0: array([132, 128, 112,  92, 105, 120,  58,  59, 119, 132,  94,  77, 107,  94,  77, 127, 103,  79,  77, 120, 120, 104, 101,  92, 117,  85, 128, 117, 107,  78, 100, 118])
1: array([123,  92, 156, 137, 157, 165, 168, 183, 159, 129, 126, 154, 116, 165, 133, 140, 144, 133, 109, 134, 130, 126, 151, 124,  94, 118,  69,  85, 156, 153, 202, 174])
2: array([120, 118, 151, 130, 171, 130, 118, 109, 131,  96, 175, 171, 118, 142, 127, 107, 147, 147, 158, 138, 150, 142, 154, 148, 148, 131, 161, 147, 111, 122, 106,  97])
3: array([157, 178, 110, 132, 101,  62,  85,  68, 145, 177,  67,  90, 139, 119, 113, 116,  74,  95,  50,   0, 128,  98,  66,  84,  93, 125,  96,  61,  77, 131, 193, 185])
4: array([126, 128, 136, 100,  87, 160,  94, 117,  74,  73,  82,  87,  83,  68,  85, 121, 109, 117, 142, 163,  69,  70,  97, 138, 144,  73, 112, 155, 118, 101,  83,  59])
5: array([142, 172, 161, 131, 159, 148, 122, 151,  73, 141, 166, 165, 126, 224, 157, 146, 175, 199, 155, 180, 164, 145, 106, 170, 172, 137, 140, 185,  97, 121,  91,  68])
6: array([179, 171, 108, 155,  89, 117, 128, 102, 128, 153,  58,  70, 158, 109, 120, 129, 106, 127, 116,  85,  78, 118,  97, 115, 134, 148, 103,  94, 108, 152, 131, 144])
7: array([126, 135, 153, 126, 165, 148, 141, 136, 100,  91, 175, 181,  95, 180, 151, 115, 166, 178, 165, 156, 171, 140, 133, 168, 147, 118, 160, 167, 106, 122,  97,  94])
8: array([157, 149,  93,  97,  86, 114,  97,  90, 155, 133,  85,  84, 166, 115, 163, 124, 126, 126, 111, 106, 166, 152,  94,  80, 128, 112, 155, 135, 109, 113, 115, 122])
9: array([144, 109, 134, 139, 157, 121, 157, 166, 180, 141, 109, 111, 143, 141, 122, 155, 134, 109, 124, 123, 140, 105, 138, 118, 101, 140,  83,  84, 165, 146, 190, 155])
10: array([ 84, 126, 174, 146, 151, 131, 114, 144, 145, 158, 190, 223, 142, 169, 128, 130, 146, 114, 137, 174, 156, 156, 151, 193, 143, 180, 166, 144, 104, 175,  97, 122])
11: array([109,  81, 153, 127, 150, 128, 143, 155, 132, 120, 158, 142, 122, 131, 167, 124, 143, 129, 153, 117, 156, 153, 164, 123, 103, 119, 144, 111, 147, 124, 134, 169])
12: array([144, 128, 130, 158, 125, 140, 110, 107, 165, 138, 132, 143, 140, 137,  77, 136, 140, 109, 126, 143, 135, 115, 163, 136, 128, 175, 142,  94, 138, 112, 143, 112])
13: array([155, 123, 136, 118, 139, 128,  43,  47, 104,  96, 107,  82, 104,  91,  18, 137, 117,  95, 157, 155, 101,  66, 125, 130, 161, 114, 110, 168,  98,  83,  55,  34])
14: array([178, 165, 173, 149, 108,  92, 121,  97, 122, 105, 121,  97, 144, 140, 155, 103, 107, 142,  86,  81,  91, 139, 120, 107, 155, 126,  83, 147, 119, 111, 140, 106])
15: array([151, 136, 122, 110, 135, 128,  59,  27, 123, 124,  82, 131, 137, 122,  72, 127, 118, 123, 113, 110, 109, 118, 109,  85, 129, 110, 110, 148,  79,  57,  76, 101])
16: array([162, 177, 120, 118, 132,  88, 114,  87, 139, 128,  88,  71, 139, 138, 159, 113, 141, 118, 103,  58, 140, 131,  83,  85, 112, 102, 105, 106,  98, 105, 159, 143])
17: array([182, 159, 148, 121, 117, 131,  88,  82, 122,  92,  79, 102, 117, 140,  96, 114, 132, 124, 130,  70, 102,  90,  91, 105, 132, 115,  69, 132,  83, 100, 131, 105])
18: array([153, 138, 100,  97,  61, 160,  84, 100, 122,  78,  58,  36, 103,  90, 108, 142, 104,  87,  76, 148,  79,  99,  99,  66, 119,  62, 118, 131, 125,  88,  94,  86])
19: array([ 30,  42, 122, 104, 131, 173, 180, 181, 108, 136, 178, 179, 103,  85, 143, 122, 133, 125, 166, 142, 130, 186, 156, 151,  79,  97, 103, 163, 162, 160, 142, 192])
20: array([ 43, 112, 160, 137, 179, 161, 174, 225, 100, 137, 217, 200, 120, 169, 180, 128, 160, 172, 193, 225, 177, 152, 192, 170, 150, 146, 191, 150, 122, 212,  98, 106])
21: array([ 93,  86,  90, 148,  96, 121, 122, 137, 115, 196, 199, 170, 119, 101, 138,  86,  93, 115,  96, 103, 111, 160, 161, 144,  99, 171, 118, 133, 144, 142, 171, 197])

array([181, 153, 152, 171, 109, 140, 121, 109, 159, 122, 125, 107, 152, 153,  97, 144, 128, 133,  99, 136, 103, 110, 149, 117, 151, 176, 102, 108, 135, 128, 113, 122]) 12 14 6
array([160, 128,  92, 142,  94, 117, 135, 128, 132, 153,  87, 103, 146, 106, 129, 128, 109, 114, 149,  96, 109, 111, 124, 120, 129, 147, 141,  94, 143, 138, 144, 120]) 6 12 8
array([124, 124,  96,  89, 118,  98, 104,  84, 130, 106, 124, 125, 145,  90, 153, 105, 127, 112, 125, 129, 150, 124, 118, 102, 138, 107, 176, 165, 106, 106,  81, 105]) 8 2 0
array([140, 139, 135, 141, 131, 116, 124, 121, 164, 134, 131, 119, 152, 131, 110, 136, 120, 114, 129, 125, 123,  94, 144, 118, 135, 161, 129, 100, 151, 116, 140, 105]) 12 9 2
array([117, 121, 139, 108,  78, 154,  94,  96,  66,  69, 155, 131,  95,  82, 125,  79, 117, 130, 114,  97, 118,  87, 109, 125, 151,  78, 126, 183, 102,  86,  78, 108]) 4 0 17
array([146, 116,  72,  77, 103, 119, 112, 116, 162, 140,  77,  92, 156, 110, 174, 120, 112, 128, 120, 133, 155, 132,  90,  91, 109, 105, 145, 128, 134, 112, 127, 135]) 8 16 0
array([177, 181, 141, 181, 139, 115, 165, 144, 140, 152, 134, 114, 150, 166, 103, 154, 121, 129, 100, 178,  57, 120, 160, 136, 166, 183, 124,  97, 174, 142,  85, 128]) 12 6 9
array([143, 201, 149, 125,  97, 126,  67,  70, 129, 164,  35,  95, 131, 121,  72, 133, 102,  98,  62,  10, 127,  91,  81,  76,  88, 104,  60,  53,  64, 119, 191, 173]) 3 16 17
array([  0,  74, 144, 110, 200, 183, 188, 246, 115, 106, 251, 219, 102, 144, 174, 130, 148, 186, 215, 216, 128, 200, 198, 182, 126, 119, 155, 204, 141, 211, 108, 134]) 20 19 10
array([107,  97, 177, 152, 130, 191, 200, 200, 148, 126, 138, 161, 122, 149, 116, 161, 134, 120, 119, 168, 124,  99, 161, 156, 116, 130,  83,  90, 196, 159, 176, 152]) 1 9 11
array([113,  97,  79,  63, 105, 124,  94,  95, 134, 126, 107, 121, 127,  98, 157, 123, 112, 137, 117, 175, 154, 169, 113, 100, 123,  91, 202, 154,  98, 122,  77, 127]) 8 0 2
